Rows are one point carried round by a steady rotation, each followed by how many ticks it has turned.
The counts run from 0 to 419.
[ 0.58  1.52 -0.50 -1.92  2.39 -0.25  0.67 -0.54 -1.82  0.13  0.10  3.38
  1.21 -1.76  0.01 -0.46  0.36 -1.91 -2.09 -1.94 -0.78  2.40  1.07 -0.88
 -2.47 -1.05 -0.37 -0.76  0.68 -0.97  0.29 -2.26  0.25  1.79 -0.45 -0.06
  1.44  1.83 -2.72 -0.15  2.12  1.94  0.29 -1.11  2.02 -0.38  2.98 -1.13
  1.40  3.11 -0.45 -0.32]
202
[ 0.55  0.59  0.88  0.95 -2.20  0.84 -1.31 -0.03 -0.79  0.94  0.21 -3.13
  0.02 -0.73  0.89 -1.88 -0.45  0.96  2.10  2.08  0.36 -2.40 -0.52 -1.55
 -0.62  3.45 -3.18  0.38  2.08 -0.21 -0.88 -0.66 -1.18  1.22 -2.74  1.10
 -2.26 -1.97  1.65  0.14 -1.91  1.00 -0.97 -1.78 -1.19 -1.69 -0.82  1.43
  0.79 -1.29 -1.39  0.47]
63
[-3.58  2.42  0.50 -0.81  2.58  0.12  1.49  0.92  1.09 -1.02 -0.01  1.93
  0.83 -1.66 -1.80  1.30  2.50 -1.86 -2.08 -0.66 -1.61  2.16  0.54  0.57
  1.31  2.67 -0.38  1.05  0.52  0.18  0.09 -1.52 -1.24  3.60  1.39  1.44
  1.22 -0.15  0.72  0.50 -0.26  0.98  1.18 -0.19 -0.35 -0.83  2.02 -0.30
  2.37  1.78 -0.51 -1.71]
28
[ 0.67 -1.45 -0.59 -0.74  1.58 -1.13  3.39 -1.08  0.10 -0.48 -0.79  2.39
 -0.52  0.43 -2.22  0.17 -0.87 -0.70 -2.79 -2.02 -0.32  0.18  0.50  2.25
  1.07 -3.26  1.94  0.32 -1.78 -1.04  1.25  0.84  1.43 -2.68  1.63 -0.89
  1.48  3.03 -0.30 -0.34  1.20 -0.26  1.68  2.50 -0.83  1.17 -0.22 -2.01
 -0.77 -0.52  0.89  0.24]
343
[-2.65 -0.20  1.51 -0.15 -1.36 -1.34 -2.77 -1.16  3.49 -0.56  1.30 -1.29
 -0.72  0.60 -0.15  0.64  3.16  1.71  1.42  2.41  0.54  0.36  0.45 -0.45
  1.36  1.14 -0.79 -0.96  0.75  2.43 -0.50  1.87 -1.19  1.92  0.12  2.43
  0.47 -2.65  1.11  0.86  0.07 -2.17  0.01 -1.75 -1.20  1.36 -0.72  2.23
 -0.36  0.03 -0.68 -1.78]
397
[-2.02  0.75  3.92  0.66 -0.79 -0.38 -0.09  1.27  0.16 -3.20  0.07 -3.26
 -0.09  1.57 -0.44  2.35  2.18  3.40 -0.53  1.68  0.74  0.05 -0.04 -0.20
  2.57  0.44  1.15 -0.33 -0.16  1.33  2.48  0.01 -0.30 -0.12  2.63  1.03
 -0.29 -1.45  0.22  2.24 -2.22 -1.85  1.30 -0.60  0.02  2.08 -0.76 -0.43
 -0.08 -1.21 -0.20 -0.36]
415
[ 1.48  0.07 -1.45  1.96 -0.46  0.74  2.11  0.86 -1.16 -0.20 -1.85 -1.23
 -0.56  1.33  0.72  0.65 -3.93  0.71  0.46 -1.70  0.24  0.09  0.50  0.75
  0.41 -1.27  1.82  1.72 -4.15  0.69  1.40 -0.66  2.32 -2.67  1.33 -1.47
 -0.04  1.28 -1.32  0.11 -0.81 -0.22  0.14  2.73 -0.06  0.00 -1.27 -1.42
 -0.84 -1.55  2.34  1.28]
175
[ 1.59 -2.11 -1.87 -2.76  1.54 -0.08  0.66 -2.96 -0.36  3.07 -0.94  2.80
 -1.15 -1.53  0.36 -2.34 -1.46 -2.08  0.15 -0.56  0.14 -0.48 -0.30  0.07
 -1.60 -1.88 -1.68 -0.38  0.30 -1.64 -1.53  0.32  0.90  0.35 -3.20 -1.20
  0.35  2.88  0.30 -0.65  2.07  1.24 -0.01  0.48 -1.45  0.14  1.40  0.87
 -1.09 -0.09 -1.45  0.09]
135
[ 0.50  1.03  0.60  2.37  0.05  0.88 -0.15  3.23 -1.42 -3.82  0.12 -1.19
  2.16  0.60 -2.30  0.86 -0.23  1.33 -1.55 -0.28  0.64  1.58 -0.04  0.73
  0.16 -1.47  2.45  1.20 -0.41 -0.04  1.54 -1.01 -0.19 -1.28  2.39 -1.07
 -0.20  0.21 -1.35 -0.82 -1.13 -1.70  0.65  2.81  4.06  0.58 -0.12 -1.62
  2.89 -0.48  1.35 -0.38]
182
[-2.88 -0.05  0.90  1.75 -0.33  1.82  1.07  4.03 -1.09  1.12  0.55 -1.05
  1.53 -0.52 -0.39  0.77  1.72  0.14  0.60  0.43 -0.27  0.32 -2.29  0.44
  1.73  4.26 -0.32  1.55  2.21  0.08 -0.35 -2.46 -2.60  2.07 -0.21 -1.19
 -2.13 -0.59 -0.52  0.73 -2.12  2.35 -0.92  0.09  0.08 -1.92  0.17 -0.37
  1.83  0.72  0.44  0.25]
197
[ 2.11  1.46 -0.29  0.02  1.78 -0.08  0.26  0.14 -1.61 -3.34 -2.25 -0.79
  0.74 -0.70 -1.54  0.80 -2.54  0.49 -1.75 -0.45 -0.93  0.68  1.55  0.56
  0.35 -2.85  1.03  1.02 -4.04 -0.73  1.46 -0.92  1.33 -1.04  2.05  0.32
  2.03  0.45  0.73 -0.82 -0.06 -1.82  1.95  2.55  1.91 -0.06  0.47 -1.26
  1.42 -2.48  0.18 -0.24]
334
[ 0.56  0.98 -2.95  1.98 -0.75 -0.59 -0.44 -3.69  2.59  0.90 -0.53  0.28
 -2.55 -0.52 -2.14 -2.57 -1.18 -1.04  0.08 -0.05  0.73 -0.49  1.59  0.99
 -1.94  0.55 -1.96  1.13 -0.15  0.79 -1.71  2.17  1.84 -0.01 -1.68  1.65
  1.07  0.90  1.31 -0.97 -0.04 -0.03 -0.39  1.04 -3.17  0.24 -1.88  0.32
  0.04 -0.29  0.64 -1.53]
78
[ 0.35 -0.58  2.88 -1.02  0.95  0.77  0.12  2.50 -2.39 -1.17  0.10 -0.10
  1.49  0.19  0.73  1.51  0.58  1.93 -0.82 -0.43  1.13  2.41 -1.00 -0.71
  0.18 -3.80  2.30 -0.95 -0.38 -0.25  1.90 -1.48  0.59 -1.15  1.17 -2.19
 -0.80  1.80 -2.79  1.93 -0.49 -0.19  0.09  0.54  3.29  2.37  1.58 -1.52
  0.59  0.88  0.48  0.02]
32
[-0.40  0.49 -2.56 -0.92  1.59 -0.34  0.43 -0.19 -0.33  1.85  0.91  2.73
  1.88 -2.18 -0.62 -0.95  0.09 -3.11 -0.73 -0.78 -2.17 -0.17  0.04  0.52
 -1.03  3.16 -2.15  1.02  1.71 -1.14 -2.12 -0.35 -1.95  1.77 -0.96  0.12
  0.55 -0.45  0.56 -2.05  1.57  2.22 -0.10 -0.26 -0.44 -2.69  1.48  0.20
  1.58  1.54 -0.92 -0.25]
370
[-2.40  0.43  1.78 -1.13 -0.83 -2.14 -1.42 -2.68  3.69 -0.29  0.45 -0.35
 -1.96  0.30 -0.92  0.21  2.21  1.05  0.17  2.02  0.66 -0.02  1.28  0.16
  1.24  1.57 -1.49 -0.82  0.49  1.77 -0.09  1.90 -0.69  1.84  0.85  3.06
  1.10 -1.93  1.92  0.68 -0.08 -1.83  1.11 -1.65 -2.79  1.31 -0.70  1.68
 -0.89 -0.31 -1.24 -1.79]
321
[-1.46 -1.10 -1.08 -1.17  1.27 -2.01  2.16  0.59  1.58  0.61  0.02  2.60
 -0.41  1.60  1.26  2.56 -0.41 -0.22 -0.34 -1.83 -1.12  0.50  1.08  1.07
  2.58 -0.93  2.99 -0.10 -3.89  1.19  1.47  0.97  0.04 -1.23  3.22 -0.38
  1.41  0.09 -0.96 -0.46  1.37 -0.77  0.47  0.45 -1.52  0.66 -0.54 -0.56
 -2.40  0.12  1.49  0.83]
17
[-1.06  1.84 -0.75  0.52 -0.04 -0.81  1.73 -2.57  1.55  1.90 -2.62 -0.93
 -3.26 -0.38  0.34 -0.58 -2.37 -0.51  0.35 -0.85  0.63 -0.27  1.70  0.23
  0.62  1.63 -1.64  1.25 -3.80  1.25  0.44 -0.79  2.64  0.82  0.31  1.90
  1.58  1.21  0.68  1.31 -0.98  1.35  0.89 -0.17 -4.59 -0.27 -1.08 -0.43
 -1.28 -1.10  0.78  0.14]
328
[-1.00  0.92 -2.05  0.80  1.15  0.00  3.28 -0.14 -0.73  3.48 -0.60  2.42
 -1.22 -0.94  0.41 -0.73 -1.11 -2.25 -0.98 -2.98 -0.21  1.56 -0.20  0.73
 -0.86  1.07 -0.13  1.52 -0.73 -0.28  0.43 -2.30  1.47  0.38 -1.11 -1.09
  0.68  3.48 -2.06  0.91  0.51  3.86 -0.18  0.08 -1.69 -0.51  0.61 -1.94
 -0.22  2.56  1.00 -0.03]
194
[ 2.02 -3.12  1.92 -1.60 -1.70 -0.89 -1.47 -0.72 -0.29 -0.55  0.79 -1.36
  0.80  1.44  2.68  0.55 -0.38  2.18  2.11  1.89  0.51 -2.03 -0.36 -1.63
  0.82 -1.79  0.59 -2.16 -0.70  0.35  0.49  1.49 -0.53 -2.04  0.43  0.38
 -1.41 -2.57 -0.14 -0.45  0.59 -2.44 -0.25 -1.71  0.42  0.96 -0.75  1.27
 -3.10 -2.63 -1.12  1.83]
149
[ 1.62 -2.79 -1.68 -1.39 -0.04 -1.96 -0.07 -1.53  1.53  0.34  0.18  1.19
  0.46  1.82  0.59 -0.08 -1.40 -0.27  0.52  0.39 -0.72 -2.29  0.99  0.82
  1.23 -2.27  1.00 -0.47 -1.84  0.27 -0.39  3.06 -0.20 -3.30  1.30  0.06
  0.46 -1.75  0.91 -2.39  2.23 -2.58  0.15  1.06 -1.13  0.07 -1.53  0.52
 -2.96 -2.98  0.13  1.66]
75
[-0.01 -2.70 -0.23  0.97 -1.58  1.16 -3.48 -0.61  1.58  1.34  0.72 -1.80
 -0.42  0.12 -0.49 -2.04  1.07  1.55  2.07  2.13  2.77  0.14 -1.88 -0.08
 -1.26 -1.65 -0.76 -0.03  2.82  0.66 -1.71  1.79  0.19 -0.16 -3.53 -1.17
 -1.88  0.87  0.84  0.31 -0.23 -1.56 -2.01  0.96  0.17  0.97 -0.55  2.20
 -0.18 -1.04  0.22 -2.11]
306
[ 0.33  0.29  0.93 -0.27  1.29  0.32  0.59  1.94 -2.31 -1.35  0.05  0.53
  1.43  0.58  0.95  1.16 -0.64  1.21 -1.48 -1.94  0.07  2.66  0.13 -0.78
 -0.11 -3.01  3.11 -0.78 -1.96  0.48  2.22 -2.01  1.34 -1.31  1.96 -1.35
  0.52  1.33 -3.85  1.06  0.67 -0.21  0.53  0.35  3.16  1.60  1.26 -2.00
  0.37  1.23  1.55  0.58]
108
[ 0.52 -1.71  2.59 -0.84 -0.68 -0.58  2.25  2.67 -2.57 -0.84  2.16  0.34
  2.65  1.87  1.27  1.68  0.64  1.04 -0.67 -0.35 -0.92 -0.21 -1.01 -0.55
  1.32  0.05  2.35 -1.12  0.99 -0.48  1.72 -0.79 -1.58 -2.76  2.66 -1.08
 -1.67 -1.23 -2.51 -0.16  0.79  0.17  0.00 -1.37  2.36  0.41 -0.37 -1.92
 -0.87  0.34  0.53  2.30]
358
[-0.06  0.50  1.77  1.17  0.83  1.12 -0.11  3.14 -2.22 -2.82  0.05 -0.49
  2.01  0.39 -0.52  1.35  0.58  1.80 -1.33 -0.92  0.60  2.60 -0.74  0.22
 -0.48 -2.96  2.97  0.06 -0.05  0.21  1.58 -1.42  0.27 -1.15  1.42 -1.79
 -0.04  1.33 -2.61  0.29 -0.15 -0.73  0.02  1.18  4.18  1.26  1.17 -1.62
  1.72  0.51  1.32 -0.46]
107
[ 0.55 -2.60 -1.13 -2.74  2.36 -1.33  2.10 -0.63 -0.04  2.80  1.56  4.87
  1.28 -0.36 -0.60  0.16  0.72 -2.30 -1.46 -1.71 -0.94  0.28 -0.58  0.65
  0.13 -1.59  1.02 -0.49  0.83 -1.11 -0.45  0.71 -1.28 -1.35 -0.09 -1.46
  0.49  1.81 -1.35 -1.80  3.25  0.95  0.15  0.09 -0.37 -0.07  0.91 -0.35
 -1.34  2.04 -0.24  0.90]
285
[-1.09  1.39 -1.18  0.64 -0.21  0.40 -2.58 -0.94  2.45 -0.69 -0.48 -1.38
  0.17 -1.47 -1.05 -0.60  1.42 -0.20  1.17  2.56 -0.15 -0.33  0.24  0.10
 -0.12  2.52 -2.88  1.16  1.04  0.82 -2.22  0.71 -1.42  3.36 -1.78  2.09
  0.52 -2.36  3.07 -1.25 -0.87 -1.30 -0.67 -0.29 -0.97 -1.60  0.32  2.75
  1.64 -1.75 -1.21 -2.27]
313
[ 0.93  0.21  1.67 -3.37  0.72 -1.75  0.58 -3.15 -1.56  1.69  0.21  2.14
 -1.05 -1.33  1.31 -1.54  0.41 -0.41 -0.90 -0.90 -0.09 -0.34  1.08 -2.07
 -1.95 -0.66 -2.18 -2.33  1.39 -0.49  0.61 -1.07  1.01  0.68 -1.41  1.02
  0.27  0.79 -1.61  0.95  1.91  2.11  0.92 -4.11 -0.63  1.06  1.62 -0.07
 -1.29  1.99 -1.88  0.18]
52
[ 1.27  0.41 -1.49  1.26 -0.17 -0.04  2.26 -1.32 -0.22  0.54 -2.37 -0.52
 -1.92  0.26  0.78 -0.12 -3.89 -0.06  0.55 -1.73  0.33 -0.39  1.79  0.45
  0.48 -1.82  0.68  1.38 -4.62  0.37  1.47 -0.67  3.17 -2.08  0.76 -0.24
  0.97  1.87 -0.59  0.07 -0.12  0.10  0.48  1.55 -2.17  0.23 -1.15 -1.54
 -1.47 -1.97  1.68  0.84]
251
[-0.08 -1.32  0.15  0.09  1.56  1.80  0.15  4.49 -2.47 -1.29  0.48  0.53
  4.08 -0.40 -0.07  1.52  0.47 -0.51 -0.24  0.51 -1.71  0.66 -2.09  0.73
  1.27 -0.07  1.23  0.84  0.77 -1.60 -0.09 -1.22 -2.59 -0.10  0.79 -2.35
 -0.85 -0.64 -0.39 -1.28  0.39 -0.31 -0.78  1.76  3.27 -1.58  1.92 -0.34
  1.86 -0.49 -0.03  0.52]
199
[ 3.26 -0.77 -0.62 -1.65  0.11  0.04 -1.84  0.34 -1.42 -2.13 -0.31 -0.19
  2.72 -0.55  0.58  0.01 -1.67 -0.08  0.27  1.66 -1.78 -2.53 -0.17 -0.73
 -0.17 -1.13 -0.68 -0.91 -1.07 -1.07 -0.63  0.61 -1.86 -0.66  0.41  0.30
 -0.48 -2.99  1.64 -2.90  1.28 -2.42  0.45  0.52  2.72 -1.10  0.58  0.77
  0.22 -3.67 -1.72  1.21]
66
[-3.41 -0.87  1.49 -2.51  1.06 -1.38  2.78 -0.51  1.08  2.48  0.89  3.14
 -0.94 -0.45 -0.38  0.74  2.63 -1.32 -1.70 -0.74 -0.29  0.72 -0.66  0.94
  2.39  2.09  0.12 -0.77  1.60  0.26  0.41 -0.86 -0.96  1.06  0.35  0.18
  0.16  1.67  0.15  1.57  0.52  1.77  0.57 -1.20 -2.85  0.70  1.12 -0.01
 -1.23  2.67 -0.41 -0.16]
36
